T: rows in 3 groups, each row roughly a mix of its group's directions:
T (134 x 12):
[[ 17 -21  -9  18  -2  -2  -5  16   7  19   6  -7]
 [ -8   7 -23  26  12   6   1  -4 -14  -3 -10   8]
 [-10  -2  16 -19  20  -6  18 -15   8   0   0  12]
 [-20  19   2 -22   2   3   0  -9   9 -21   0   8]
 [ 11  -3  -5  14   5  -2  23  -3 -10  27  -8   9]
 [  5  -6 -14   8  13   3  13  -7  16 -20 -19  12]
 [  0   4 -17   1   3   3   1 -16 -33   7 -11   6]
 [ -9   9   4  20  10  -2   0   5  29 -16  -6   7]
 [ -9   8 -19  -1  13   6 -15 -14 -20   6 -16   4]
 [ -4  -4  30 -20  -7   9 -12   0  10 -12  -3  -5]
 [ -5   4 -17  11  14  -4  -1  -4   9 -31 -11   8]
 [  3  -6  -6  23   7  -6  -3  13  31  -3   3   5]
 [-14  -2  34  -9   2  -2 -15 -11   4  -8  -2   3]
 [ -2   3 -23  27   9   9  -4  -5 -17   8  -9   0]
 [ -4 -11 -32  12   8  16 -12   2   2  -8   6  -5]
 [-10  13 -15 -13   2  10   0 -19 -23  -3 -12  11]
 [ -4  16   1   1   4 -21  12  -5 -24   1  -5  19]
 [  4   1   0  -5 -21   9  -2  15 -13  25  16  -5]
 [  4   2  -5   6  -4   1 -30   3 -13 -13   2 -23]
 [ -7  22  -3  12   5   1   3 -25 -12 -12 -16   4]
 [  9   1  12  17  18 -16   1 -14 -13  13 -16  -2]
 [  7   4  -3   6   3   1  30  -4   1  20  -7  21]
 [  7   1   5  19  17 -11  -7 -21  -3   6 -16 -15]
 [-17  18  13 -18  -4   4  12  -4   8 -21   7   3]
 [-10  14   1 -26 -10   9  10 -16 -12 -15  -1   7]
 [  9  -9   7 -29 -17   5   3   0 -11  14  11  -9]
 [  1 -13  11 -18 -16  22   1  20   3   5  -3  11]
 [ -6   2 -27  10  -3  10 -12   3   7 -26  -3   9]
 [ 15 -25  -9  12  -3   3  -6  20   3  17   7  -6]
 [  0   6 -25  22  16 -13   7 -11  -8   2  -4   9]
 [ -8  -2  12  -1   8  -5  23 -10   0  21  -7  21]
 [  9  -4  27 -12  -3  -4  11   0  -1  25   8  -8]
 [ -6  14 -25  20  11 -12   1 -10 -11 -10   7  -3]
 [-10   6 -14   1  -9   4 -25   6 -19  -2  19  -8]
 [  8 -27 -14   4 -19   8  -4  -1  -7  18   3 -10]
 [-10   9   0  -2  -8   4 -32  -1 -18  -6  10 -10]
 [  8  -7  19  -4 -14   1  -4  10 -10  26   8 -15]
 [  6 -11 -16  29  11   1 -12  10  -1  16  -4  -4]
 [ 16 -16   1  18  -4   9   5   2 -13  24 -15  -4]
 [  8 -12 -12   4  10   7  14  -4  19 -18 -21   7]
 [  8 -11   7  -3   2   4  24   4  23  -6 -20   8]
 [-13  14 -19  -8  -5  -8   4   7  -6 -18  18  16]
 [ -7  20  -5   2   1 -22   4 -15 -20 -10 -11  10]
 [ 13 -24   6  10  10  12 -16  -3  11  11  -6 -15]
 [-12  15 -22   0  -2 -14   5   0 -13 -15  15  15]
 [  1  -8  25 -23 -14  12  -6   9   7   2   4 -10]
 [  1  -5  17 -14  -8  -7   6  13  27  -7  17  -3]
 [ -6  12 -11   1 -20 -23   6 -15 -20  -2   2   3]
 [ -1   9  -9 -13  -9   2 -13  13  10 -26  14 -13]
 [-14  25   6  -4   3   3   2 -21  -4 -19 -12   4]
 [ -7  18 -20  20  15  -2   1 -11  -6 -13  -9  -9]
 [ -5   1  11   3  21 -12  -1 -17  12 -24 -12   3]
 [  1  -3 -12   3  12   6  11  -7  18 -24 -16  14]
 [ 20   1  17  -3 -11  -6  -2 -23   6  -2 -22   2]
 [-13  25   4  -6   3   1   4 -23 -11 -16 -11   5]
 [  4   0   9  -3 -16   1 -11   8 -16  25  14 -15]
 [ -6  13 -23  22  12 -12   0 -12 -11  -8   4  -6]
 [ 11 -10  28  -6  -4  -8  -6 -12   1  14 -19  -5]
 [ 14  -4 -14   8  -9   5   9   9 -15  29   7  -6]
 [ -1  -3  21 -26 -11  -4   6   8  18 -10  11   1]
 [ -7  15  -2 -22 -10  11   6 -21 -19  -7  -4   2]
 [ -2  11   6  -4  31 -11  -3  -3  21 -11   9  -2]
 [  0  -2  17 -11  -1   1  24  -4  22   7  -9  16]
 [ -7  13 -27  20   9 -11   1 -10 -11 -10   6  -3]
 [-14  11  -3   1   6  -7 -29  -9 -16 -13   9  -9]
 [ 14 -14  27  -4   2  -3  -8  -9   7  15 -16 -10]
 [-24  22   7  -1  10   2   7  -3   2 -23  -5   9]
 [ -2  24  10  11  23  -9   1 -11   2 -11 -16  -6]
 [ 10   2 -14   9 -22  11  -5  15 -12  19  11  -4]
 [  9   5 -36   5   2  -1  15   6  -3   6  12   1]
 [ 14 -19  -3  19   3  -9  -7  13  25   4  -3   5]
 [  4 -19 -13   8   3  23 -10  12  15   1  15  -9]
 [  5 -28  -2 -12 -21   6  -5   8  -1  14  13   5]
 [ -6  21  12 -15 -14 -16  12  -4 -12  -6 -10  12]
 [  7   2 -13   6   3   2  26  -3  -9  26  -4  13]
 [-16   6  10  -9   7  -6 -12  -7  14 -30  -3   3]
 [ -3  -3  -4   7  30  20  -1  15  15  -5   6   3]
 [-10   2   4   2  18  -9 -14 -14   7 -29  -7  -2]
 [ -6  -3  11   0   7  -2  24  -9  -1  21  -9  22]
 [ -7   6 -15   9  19 -12  -7  -9   4 -29  -4   0]
 [ -8   8 -11  28  16  -3  -5  -3   8 -14 -14  10]
 [-13  18 -25   2  -6  -1   8   6 -11 -17  11  10]
 [ -7   1 -11  30  15  -1  -7  11  18  -6  -4   4]
 [ -6  16 -11  21   8   2   1 -19 -13  -9 -18   7]
 [-20   0 -14  10  18   6   0  23 -12   6  11   0]
 [  3 -18   1 -20 -19  13  -3  18   4   5  11  12]
 [-10   1   2  10   1  -6 -26  -3 -27   8   9 -10]
 [ 15  -4  -9  13   0   3  22   1  -8  27  -3   7]
 [-14   7 -13  24  18  -4  -1   5  12 -14  -5  12]
 [  0  16  -7  23  20 -10  -1 -16  -7  -6 -12 -11]
 [  4   9  -4 -18 -16   3   8 -25  -5 -18  -6  11]
 [ 13 -12   6  17  -2 -10   1   9  32  -5   1   4]
 [ -3  -6  24  -8  16  -8   5 -16  18 -11 -11   3]
 [-16   2  10  -9  13  -3   0 -11  15 -25 -11  13]
 [ 12 -11   4  -3  -3   7  29   8  14   9 -17   6]
 [-10  15 -28  16   7  -8   4  -5 -11 -12   9   0]
 [ -5  11 -17  22  10   4   0 -13 -20  -1 -16   6]
 [ 13  -5  25   4   3 -15  -4 -17   2  14 -14 -12]
 [  6 -17  21 -20 -15   8  -2  13   8  10   4   8]
 [-10   6 -13  -3  16   8 -18  -7 -21  12 -18   2]
 [  1  -4 -14  34  12  -6  -4  10  15   2   2   2]
 [ -4 -12  20 -14  -9  17   8   6  16  -6 -17  10]
 [ 12  -5  14   5 -16  -7  17   4  24 -11  13  -1]
 [  3 -15  20 -22 -16  13  -1  13   6   8  -3   8]
 [  1   5 -20  22   8   3  -5 -12 -23   7 -12   1]
 [ -2 -12  -3 -20 -17  18   0  21   6  -1  11  12]
 [-14  14 -16 -10  -1  -6   7   9  -1 -17  20  16]
 [ -5  -2 -31  20  17   5  -7  -5  -6  -8   3  -5]
 [ 10 -21  14  -6  -2  19  -6  13  18  13   3  -7]
 [ -7   6  23 -19  -8   0   9   5  15 -21   4   2]
 [  5   0   1  18  17 -10   3 -16 -17  13 -21  -4]
 [ -4   3 -16   4  14  -1   5  -6  14 -30 -12  10]
 [ 20 -22  -6   0  -6   0 -14   7   0  23   3 -11]
 [ -5  11 -20  13   9  -9 -22 -10 -11 -12  11  -8]
 [  1  17   7  15  16 -22   2 -20  -4  -1  -9 -10]
 [  7  -4  15 -10 -17   9   1   5  -9  30   9  -5]
 [  6 -12  -4  27  12  -7  -9  16   4  19   3  -8]
 [-12  22   0 -12   0  -1   9 -23 -12 -15  -7  10]
 [  4  -8  19 -20 -27  -8   4  -6  -2  12  -7   1]
 [ -9   7  -4  -2  -8   4 -30   0 -17  -3  19  -8]
 [-17  18   8 -25   0   0   7 -11   1 -18  -1   9]
 [-12  22   5 -12   1   3   2 -22 -13 -16 -12   5]
 [ -7  29   3   1  19   1   3   2   6 -21  -9   2]
 [  9 -15  22 -20 -15  11  -3  11   8  10  -6   4]
 [ -6   4 -25  11   6   2  -5   0   6 -29  -8   8]
 [ -6  -2 -33  19  14   4  -6  -4  -6  -7   5  -4]
 [  3 -13  17 -21 -16  16   1  16   7   8  -2   8]
 [-13  -5  27 -11   0   2 -19  -4   7 -19  -5  -3]
 [  0  21   4  15  19 -21   4 -16  -4  -4  -7  -7]
 [ -9 -10  33 -14  -3  12  -2  -4   3   3 -12   7]
 [  4  -4 -18  24  11   2  -7  -3 -19  15 -14   2]
 [  4  -9  22 -20 -18  15  -1  15   4   6   4  -7]
 [-17  10  -8 -12  13   7  -8  -3 -29  11  -5  -2]
 [ -5  -6 -32  17  17   5  -5  -2  -1  -5  11  -4]]

one row of each group, then the others: which group is each in?
[  8 -19   3  -4  -4  -3  -3  22  25   7  15  -3]
Y
[ -9   5 -29   9  -4   7 -12   4   4 -24   2   8]
F
[ -2  22   2  16  20 -17   5 -15  -5  -6  -9  -7]
B

[ -8   9  -5 -21  -3  12  -2 -14 -29  -2  -8   2]
Y
[ 21 -20  -4  15  -1  -7 -10   5  22   9  -7   4]
Y
[ 18  -1  23 -16 -17  -3   0 -17   9  -2 -11  -3]
Y
[ -2 -14 -28  12   9  15  -9   6   7  -3  16  -6]
B
[ -5   0  -2   4  26 -13  14 -16  10 -15 -10  10]
F
[-10  13 -24  -1 -13 -13   5  -1 -14 -13  14  10]
B
[ -3  10  20 -25 -20  -6  12   8   1  -1   0  12]
B
[ -3  13  12  -2   7 -21   9 -11 -20   3 -17  14]
B
[-17  13  10 -13  -1   3   5   0  16 -28   2   7]
Y
[-12   4   2 -13  -3  -5 -20   7   9 -26  13 -12]
F
